In the rows, 128 means zero.
One hidden turn or mirror swaps the rows below in pairs. Which row is each named row swapped with?
K399: [124 129 116 113 146 133  92 137 122  99 128  90 145 125 132 120  91 122
 123 127 119 101 157 130 113 125 131]
K529: [129 170 109 143 124 126 124 129 146 115 141  94 142 138 116 140  94 148
 112 149 118 133 145  98 112 116 112]
K972: [120 128 111 110 146 128  98 137 114 100 131  92 147 127 126 125  86 123
 128 127 118 105 151 142 113 130 129]
K532: [121 118 130 138 143 112 102 147 124 120 142 112 133 115 107 135  79 142
 159 124 113 102 146 106 110 102 160]
K30: [127 169 109 135 151 128 137 146 137  93 111 112 151 119 114 144 116 153
 131 128 124 117 114 142  95 106 131]
K982: [146 153 115 139 124 124 145 152 119 101 144 123 140 126 102 133  84 175
 120 133 101 124 143 122 106  93 129]
K776: [120 147 104 125 124 127 113 142 115 121 136 117 139 115 123 128  70 123
 153 120 126  87 143 113 114 136 122]
K379: [128 134 117 110 142 128  99 131 115 106 131  93 145 126 121 121  86 119
 124 127 115  99 157 132 121 125 134]
K304: [121 118 116 119 161 132 100 130 116  95 126  77 161 126 128 130 101 132
 118 138 114 118 147 131 108 105 130]
K472: [127 175 113 138 147 129 131 148 141  95 105 109 152 123 111 132 110 148
 128 133 122 126 118 135  88 109 133]
K835: [126 116  93 139 124 136 153 130 104 114 137 104 156 122 124 143  95 151
 128 143 110 115 129  77 118 114 109]
K956: [144 155 112 136 131 117 143 153 125  94 138 118 130 128 103 131  84 173
 118 141  97 111 137 128 104  90 132]
K79: [118 117 111 129 161 145 110 129 115  94 123  90 168 131 125 127 125 135
 135 136 117 123 142 117 104 106 142]
K453: [123 148  99 140 121 128 130 133 134 119 153  91 142 136 117 147  91 144
 119 156 110 127 140  90 124 114 103]
K904: [120 113 100 145 122 139 153 128 100 114 129 100 161 118 129 133 103 144
 126 142 109 118 129  90 119 112 109]
K296: [125 159 106 130 124 125 116 147 123 117 135 124 141 115 122 131  76 117
 155 116 128  94 135 111 116 135 117]
K801: [122 160 109 145 127 123 126 127 137 115 149  90 145 137 121 142  83 147
 116 149 112 123 147  93 121 105 101]
K271: [121 123 133 135 147 125 109 148 114 116 123 117 141 117 107 115  84 137
 157 135 118 119 148 105  95 118 167]
K297: [120 122 126 137 148 105 108 151 132 123 155 112 123 125 114 133  82 144
 159 128 122  93 138 117 114  97 142]
K507: [127 172 107 138 153 134 134 153 132  93 113 115 140 123 117 137 118 151
 129 131 120 108 112 144  98 101 135]
K199: [131 147  98 142 118 125 136 125 132 120 151  93 150 137 121 141  86 140
 118 149 108 123 147  90 120 114 103]
K621: [122 124 125 140 144 102 111 146 127 123 142 111 129 126 104 137  79 142
 166 128 113  94 140 114 112  98 152]
K785: [118 125 110 132 141 113 128 141 135 117 148 116 126 123 124 151  96 151
 156 122 132  85 123 124 128  94 108]
K637: [117 143  99 145 126 120 135 148 126 122 120 121 137 113 118 147  92 125
 172 126 133  95 119  93 111 121 122]
K54: [126 125 132 147 146 119 103 154 117 125 135 111 144 119 114 127  82 145
 159 130 112 106 142 108 104 111 170]
K241: [131 183 114 141 139 131 117 147 148 110 135  96 146 133 107 137  95 142
 109 147 111 137 140 112 100 114 130]
K484: [116 139 101 148 136 118 139 147 130 131 121 118 135 108 120 155  99 130
 165 125 133  97 107  98 114 114 126]
K325: [116 135  94 148 162 110 139 142 149 129 123  98 132 109 117 158 102 127
 145 133 121 116 111 109 105 105 142]
K133: [115 125 125 137 167 144 105 134 116  91 122  91 171 131 125 126 118 148
 143 142 118 126 138 114 103 101 140]
K614: [115 142  97 157 137 116 139 143 130 133 127 119 137 114 118 155  93 128
 167 129 124  98 106 105 113 110 134]
K917: [117 109 122 127 167 140 110 129 113  97 124  81 161 127 125 126 112 134
 129 135 112 119 143 122 103 109 140]
K204: [129 144 101 130 159 109 143 143 146 109 128  95 130 116 115 151 100 145
 113 130 103 124 128 142 105  97 144]
K823: [130 155 106 128 145 133 141 144 123  92 130 118 143 117 122 138 117 161
 138 123 131  94 111 146 109  98 115]
K858: [130 156 105 135 121 128 123 123 135 119 149  95 147 137 115 143  83 143
 115 155 104 123 148  93 130 110 110]
K591: [131 187 115 140 140 134 119 145 151 108 132 101 141 123 111 137  92 135
 120 141 115 134 138 113  97 116 131]
K357: [115 131 107 131 135 114 128 138 128 119 152 116 128 119 123 145 100 153
 159 122 127  87 120 120 132  95 109]
K924: [129 120 114 141 156 130 128 145 105 107 104 105 158 112 110 118  96 130
 135 134 112 126 138 112  89 119 166]
K430: [122 122 130 140 156 126 117 153 112 113 115 104 152 117 108 122  92 132
 147 137 115 119 143 109  91 124 172]
K638: [128 153 102 137 126 129 130 127 136 120 150  89 145 137 120 144  86 148
 120 150 106 128 147  87 121 111 100]
K197: [122 128 114 109 147 123  98 132 117 102 129  93 146 122 126 121  88 119
 123 122 119 101 152 130 109 128 131]
K151: [115 133  99 151 156 107 143 144 147 129 122 102 137 112 120 163  99 127
 151 132 116 116 115 106 112 106 145]
K512: [147 155 113 143 120 129 145 155 109 102 144 129 146 129 109 125  87 180
 127 141 102 119 138 109 102 105 138]
K119: [128 114  97 140 127 136 164 135  92 106 128 106 156 112 124 140  94 139
 127 141 111 116 132  86 111 119 122]
K483: [129 138 100 133 158 106 143 142 151 106 132  98 128 116 116 154  96 148
 113 132 109 123 128 144 104  95 138]
K925: [122 117  94 138 126 135 150 128 103 108 144 103 158 127 127 139  98 149
 124 143 104 115 134  87 118 108 105]
K909: [109 126 124 141 155 148 117 135 111 101 127 100 163 132 118 126 128 160
 149 152 121 122 131  98 108  98 133]
K69: [121 123  96 137 126 129 144 126 110 114 147  92 151 129 125 151  95 139
 122 148 111 112 147  88 126 110 101]
K851: [114 134 122 153 144 146 128 134 108 104 134 115 172 136 116 131 121 161
 152 151 121 120 129  84 108  99 130]
K672: [130 114 106 136 146 142 145 143  90 103 107 107 158 110 116 125  95 137
 132 135 109 116 132 109  93 121 152]
K258: [115 139  97 152 141 110 138 146 137 130 125 117 134 113 118 157 100 130
 162 127 128 101 106 102 108 114 130]
K627: [119 153 106 132 147 129 145 143 125  96 127 121 144 120 125 138 115 159
 140 118 131  93 112 145 113 100 108]
K617: [139 150 108 132 138 113 150 148 131 103 145 117 127 124 113 134  78 171
 116 138 100 119 141 136 103  94 130]
K408: [124 166 107 136 155 131 139 149 134  95 115 117 142 117 119 138 119 156
 135 128 125 109 114 147  96 108 127]
K346: [127 124 130 144 146 119 105 148 117 115 132 114 139 125 108 122  78 137
 157 135 115 112 149 102 101 121 168]
K332: [134 153 118 143 117 133 145 149 107 106 139 131 147 130 107 118  90 172
 134 149 111 128 143  95 102 105 127]
K771: [126 136 106 115 134 123  98 136 117 112 125 108 138 122 130 126  78 118
 137 119 128  97 148 127 115 137 124]
K876: [127 158 106 131 144 131 141 145 130  89 129 115 144 119 123 139 118 159
 142 119 125  99 112 147 107  97 114]
K395: [126 132 106 115 149 122 102 142 115 103 127  94 140 125 124 125  79 115
 126 118 122  99 157 129 111 125 129]
K92: [131 149 111 148 119 141 143 144 103 104 140 131 156 129 111 125  94 176
 142 150 116 118 132  92 106 110 119]
K254: [143 154 121 149 119 131 140 149 107  99 140 126 147 136 107 118  79 175
 126 144 107 123 142 108 103 108 130]
K252: [114 118 121 125 167 139 109 130 116  95 119  85 170 130 122 129 117 141
 126 131 116 121 142 124 104 109 144]
K352: [118 128  97 150 150 107 139 146 148 128 123 104 133 111 118 158  98 125
 152 127 117 111 109 106 110 103 141]
K33: [124 109  94 135 138 130 160 136  88 110 117 110 158 113 118 128  98 137
 129 138 107 120 129 104 100 121 139]
K293: [118 143 115 154 127 143 140 139 104 103 136 126 163 128 115 125 112 169
 152 149 121 115 136  83 114 104 121]

K352 pairs with K876
K395 pairs with K801
K472 pairs with K637
K133 pairs with K119
K258 pairs with K408
K54 pairs with K512
K254 pairs with K346
K69 pairs with K304
K293 pairs with K924

One hidden turn or mirror swaps the rows below in pairs. Which row is each named row swapped with?
K339: [107 124 151 134 121 139 128 142 137 124 153 143 138 137  97 140 124 112
 109 155 131 106 124 103 154]
K724: [106 127 147 138 121 144 132 142 132 126 155 140 140 139  99 139 129 124
 103 153 136 104 123 102 161]
K900: [124 123 126 122 118 152 154 163 137 128 160 137 131 122 107 139 129 130
 111 143 102 145 122 120 127]
K83: [111 138 128 145 117 129 156 146 159 110 148 113 115 131 124 136 140 133
 122 167 157 122 146 119 124]
K356: [101 125 143 153 126 130 131 155 135 135 175 150 120 135 125 132 128 146
 140 163 128 125 115 126 109]
K38: [106 137 105 152 130 121 134 134 137 119 144 146 132 104  93 156 111 118
 133 121 119 113 119 121 157]
K322: [103 133 110 162 120 116 144 130 148 110 146 132 124  98  98 156 121 118
 130 130 143 109 139 119 153]
K167: [ 95 131 118 160 114 120 151 145 152 110 146 111 108 111 111 148 125 136
 129 151 153 115 149 118 147]
K723: [123 122 139 120 119 144 143 156 136 126 161 144 128 127 102 131 131 116
 107 146 118 126 116 107 147]
K981: [122 137  96 123 122 108 162 129 144 130 147 144 125 110 109 132 128 154
 129 137 137 135 141 136 110]
K474: [121 151 125 119 129 144 166 131 143 135 122 126 143 157 110 159 126 140
 119 170 141 126 137 126 126]
K567: [101 167 115 142 127 131 150 108 140 131 151 145 117 132 117 146 142 125
 144 155 148  97 140 114 123]
K870: [114 124 144 127 126 145 140 151 137 124 157 146 134 130 100 127 133 114
 106 153 119 121 120 103 149]
K10: [ 90 131 121 166 128 116 133 140 132 132 137 138 141 134 113 175  98 159
 140 151 153 113 133 124 131]
K391: [114 151 113 111 125 140 163 129 136 147 122 136 148 146  98 173 117 144
 115 158 131 128 135 126 134]
K667: [114 128 111 133 116 150 158 170 131 130 161 127 124 124 111 149 110 129
 125 145 105 153 124 121 127]
K349: [ 90 131 121 153 126 142 134 138 123 144 157 152 109 109  84 147 105 143
 126 121 137 124 142 107 141]
K649: [108 132 135 148 128 135 132 156 135 135 178 150 136 136 124 134 125 141
 138 163 114 132 106 128 115]
K74: [119 125 142 122 124 150 142 150 137 126 157 146 135 133 101 131 132 118
 101 152 119 118 119 105 149]
K511: [116 126  96 135 126 102 160 136 138 129 143 142 131 118 110 146 109 160
 140 133 140 136 140 140 117]
K916: [114 156 112 116 127 141 165 126 136 148 123 139 146 149 106 170 116 143
 114 152 132 129 144 124 136]
K540: [108 138 105 151 133 129 131 132 130 124 149 152 146 101 102 159 109 115
 132 124 117 118 116 125 150]
K929: [ 91 130 121 149 125 130 134 142 119 138 159 146 105 103  94 144 111 143
 128 125 139 112 142 104 149]
K958: [109 141 108 144 137 133 130 136 126 130 163 167 150 129 117 152 118 124
 139 142 106 121 102 127 126]
K797: [107 172 121 141 133 122 147 105 144 129 147 142 120 129 114 136 138 134
 138 142 154 107 133 117 121]
K518: [120 150 109 141 128 128 132 140 138 128 159 161 148 123 118 154 117 114
 147 137 110 122 104 127 131]
K4: [120 119 137 116 119 148 144 153 140 126 161 145 129 126 100 133 129 120
 106 149 110 134 126 112 146]
K11: [115 145 129 120 121 137 166 135 151 132 131 122 141 155 122 155 132 144
 117 173 144 129 142 128 121]
K947: [123 135  98 125 123 108 162 137 145 131 139 139 122 111 107 141 122 159
 134 132 136 138 135 137 113]
K198: [ 97 122 137 157 122 136 131 156 137 135 177 149 115 130 121 132 128 147
 132 166 136 120 121 120 107]
K245: [116 149 115 143 139 131 131 137 136 129 160 160 151 118 105 157 116 119
 144 137 108 127 104 134 135]
K936: [ 94 132 108 164 129 122 139 140 132 133 132 139 143 133 109 171  96 158
 141 153 151 119 139 137 125]
K82: [121 149 112 119 128 145 160 124 127 145 119 132 147 151 101 166 113 143
 115 148 134 129 139 124 134]
K534: [123 151 124 116 128 142 167 131 143 137 124 128 146 155 114 159 128 143
 113 164 140 127 137 124 122]
K585: [127 147 103 124 120 111 166 118 146 127 149 137 118 120 114 127 136 145
 131 141 142 127 144 129 112]
K881: [115 140 122 148 112 126 160 148 156 108 149 111 114 135 124 140 132 136
 118 167 156 126 147 122 128]
K875: [115 155 111 124 129 132 165 123 130 150 121 144 150 140  95 172 112 143
 116 146 130 126 140 115 139]
K321: [ 89 128 135 158 127 131 128 153 127 139 178 146 110 123 114 125 122 150
 136 159 138 120 132 117 117]
K308: [ 90 128 116 148 125 134 143 135 115 141 158 146 101 108  91 147 105 146
 123 120 132 116 141 111 139]
K680: [ 89 126 108 159 130 110 134 139 131 131 129 132 140 134 113 172 106 156
 135 153 150 107 137 132 133]
K855: [ 99 143 104 140 129 131 149 126 121 145 134 149 135 118  84 169 103 145
 120 122 128 122 145 114 150]
K363: [118 125 139 119 124 148 145 150 135 124 161 145 136 129  98 138 133 117
 102 151 119 119 120 105 153]
K678: [123 139 102 117 124 108 165 125 144 130 150 138 127 107 110 131 127 150
 130 138 141 131 136 136 113]
K238: [ 98 166 120 154 131 134 140 104 142 141 153 143 119 128 116 150 131 130
 140 149 156 104 144 112 126]
K595: [117 151 126 122 118 141 168 132 147 132 128 125 138 154 121 155 133 144
 119 170 148 130 142 128 122]
K300: [120 151 119 123 123 140 167 136 147 135 128 127 143 155 118 156 130 143
 116 172 145 130 140 128 118]
K432: [105 128 134 153 127 128 136 157 136 132 178 150 120 136 129 132 127 151
 141 161 135 125 114 122 108]
K664: [110 127 151 132 120 143 133 142 140 126 156 148 130 140  93 143 127 118
 106 159 134 105 123 106 155]
K380: [107 138 104 145 133 123 128 132 134 134 150 158 152 116 111 158 110 125
 146 133 109 120 108 128 145]
K679: [ 85 130 138 169 130 128 124 134 128 133 138 139 134 141 101 162 110 137
 126 156 147  94 135 114 144]
K566: [106 129  94 151 128 106 153 146 136 132 137 138 131 117 114 158 101 166
 140 142 140 130 135 140 118]
K812: [120 121 137 120 116 148 140 155 134 124 160 145 134 124 103 134 129 116
 107 149 112 132 119 112 148]
K328: [120 139 130 134 116 135 164 143 157 119 139 116 127 148 125 142 143 144
 115 171 146 124 143 127 118]
K703: [104 122 111 148 113 156 149 158 140 135 161 129 122 120 117 159 123 133
 134 139 102 153 131 128 129]
K481: [119 122 137 120 119 150 145 157 134 127 163 143 129 125 104 131 128 118
 106 148 112 133 121 109 143]
K338: [100 135 100 157 127 120 131 134 139 117 154 145 130 100  99 159 113 114
 136 125 127 117 127 119 153]
K805: [ 83 162 112 168 132 141 141 127 136 142 146 135 119 135 117 175 115 134
 150 151 145 117 140 119 126]
K175: [116 126 109 129 123 153 157 168 137 132 158 136 128 121 115 152 116 131
 128 144 103 155 123 126 125]
K65: [ 87 152 111 168 131 152 143 144 127 147 147 137 122 129 115 182 111 139
 148 154 122 129 134 120 128]
K148: [ 85 164 115 167 132 145 142 124 133 141 149 137 124 139 115 177 120 136
 140 158 146 108 140 112 122]
K636: [ 92 132 108 150 125 133 137 135 120 144 150 151 109 102  89 145 101 142
 122 127 135 115 145 112 145]
K521: [119 150 119 119 133 137 172 131 141 138 124 130 146 153 118 161 127 142
 116 163 139 133 141 127 122]
K513: [107 133 120 155 110 127 148 138 160 112 147 107 116 122 124 147 143 135
 126 156 148 130 153 128 130]
K741: [109 179 114 144 124 131 146 115 145 137 154 144 120 129 123 142 137 122
 139 151 150 103 135 118 120]
K218: [120 148 124 124 121 135 168 135 149 128 128 122 140 155 123 153 131 144
 118 171 146 130 140 129 121]
K102: [104 129 151 149 126 135 130 137 132 134 149 147 134 138  98 144 121 116
 107 159 133  96 123 102 154]
K342: [106 127 137 150 127 137 131 153 135 135 175 156 121 139 125 132 124 148
 142 169 126 126 114 122 114]
K113: [124 139  95 127 123 111 158 133 139 129 149 140 121 109 109 126 124 151
 132 137 137 136 135 135 106]
K326: [ 90 132 113 168 129 113 132 138 133 123 135 134 142 135 109 166 101 164
 133 157 147 115 135 131 128]
K208: [ 99 128 107 157 123 153 150 160 128 135 155 132 122 119 109 176  99 138
 138 148 115 150 137 126 128]
K543: [ 92 124 129 163 123 131 132 151 128 135 172 145 100 111 104 133 113 148
 133 145 144 118 136 108 121]
K810: [ 91 168 120 163 131 141 144 116 134 138 140 140 119 137 122 164 125 137
 147 154 151 105 141 111 131]

K511 pairs with K321
K4 pairs with K11
K981 pairs with K356
K881 pairs with K667
K102 pairs with K875
K198 pairs with K947
K339 pairs with K916
K540 pairs with K810
K380 pairs with K238

